a = [[37, 33, 33, 48, 35, 31, 31, 34], [55, 37, 71, 61, 56, 72, 69, 55], [72, 47, 48, 78, 65, 53, 53, 59], [63, 41, 28, 70, 51, 32, 31, 49], [63, 55, 34, 51, 40, 41, 14, 54], [21, 38, 49, 30, 37, 42, 59, 32]]
Give the entry just left of the smallest entry.
A: 41
The entry just left of the largest entry -> 48
Give the entry just right of the smallest entry.
A: 54
The entry just left of 65 is 78

Questions about the matrix below. Rows and columns are numbered from 1.
1) Find the top entry of the column that holds the largest entry.
2) Find the entry directly below 0.14.
3) Find the entry just right of 1.54.
4) Find the entry in row 2 and column 1.
5) Find the entry at row 1, column 2.
6) Find the entry in row 2 and column 3.
7) Find the bottom entry of the column that holds the smallest entry.
8) Find the entry in row 1 and column 1.
[[ 0.05  1.24  2.36  1.31  0.14  0.64]
 [ 0.40  1.08  2.43  1.72 -0.19  0.99]
 [-0.35  2.08  2.38  1.72  0.00  0.73]
 [-0.72  1.72  2.45  1.90 -0.19  1.07]
 [-0.72  1.58  2.42  1.53  0.23  0.94]
 [-0.72  1.18  2.45  1.45 -0.45  1.06]
 [-1.53  1.99  2.41  1.67 -0.36  0.86]
 [-0.89  1.89  2.46  1.70 -0.13  1.10]
 [-0.85  1.47  2.50  1.50  0.20  1.30]
 [-0.61  1.82  2.35  1.79  0.20  0.58]
 [-0.95  1.29  2.46  1.53 -0.36  1.10]
 [-1.07  1.96  2.39  1.54  0.01  0.78]
 [ 0.38  1.36  2.54  2.03 -0.32  1.50]
 [-0.87  1.80  2.43  1.65 -0.08  0.98]]
1) 2.36
2) -0.19
3) 0.01
4) 0.40
5) 1.24
6) 2.43
7) -0.87
8) 0.05

[6, 9, 6, 7, 6, 5, 3, 3, 5, 5, 8, 1, 7, 4, 9, 6]
The 3rd entry from the right? 4
The first entry from the left is 6
The second entry from the left -> 9
The 2nd entry from the end? 9

Read these off the array that follows.
1) Report the entry just right of 0.79.
2) Report the entry just left of -2.95.
3) Report the maximum.
4) Report the entry just right of the largest entry.
5) Report the entry just left of 0.56.
[[-0.06, 1.57, 0.37, 0.36, -2.88, 0.53, 3.09, 0.17, 0.10, 0.16, 0.09, 0.66], [-0.07, 3.20, 1.18, -2.41, -2.13, 1.00, 5.94, -0.36, -0.39, -0.41, -0.87, 1.25], [-0.03, 0.39, -0.01, -0.95, 2.38, -0.05, -0.67, 0.01, -0.02, -0.05, -0.31, -0.05], [-0.08, 1.15, -0.25, 2.98, -6.43, 0.68, 3.20, 0.40, 0.42, 0.66, 0.79, 0.85], [-0.08, 0.18, -0.45, 3.67, -5.56, 0.48, 1.50, 0.56, 0.57, 0.81, 0.97, 0.60], [-0.08, 1.50, 1.52, -1.22, -0.87, 0.45, 3.17, 0.02, -0.13, -0.19, -0.12, 0.50], [-0.04, -1.33, 0.01, 1.85, 1.04, -0.54, -2.95, 0.63, 0.45, 0.49, 0.94, -0.70], [-0.08, -0.44, -0.12, 3.18, -3.74, 0.34, 0.42, 0.54, 0.53, 0.70, 0.87, 0.39], [-0.06, 1.73, 1.45, -4.00, 3.70, 0.42, 2.24, -0.51, -0.52, -0.72, -1.25, 0.45]]
1) 0.85
2) -0.54
3) 5.94
4) -0.36
5) 1.50
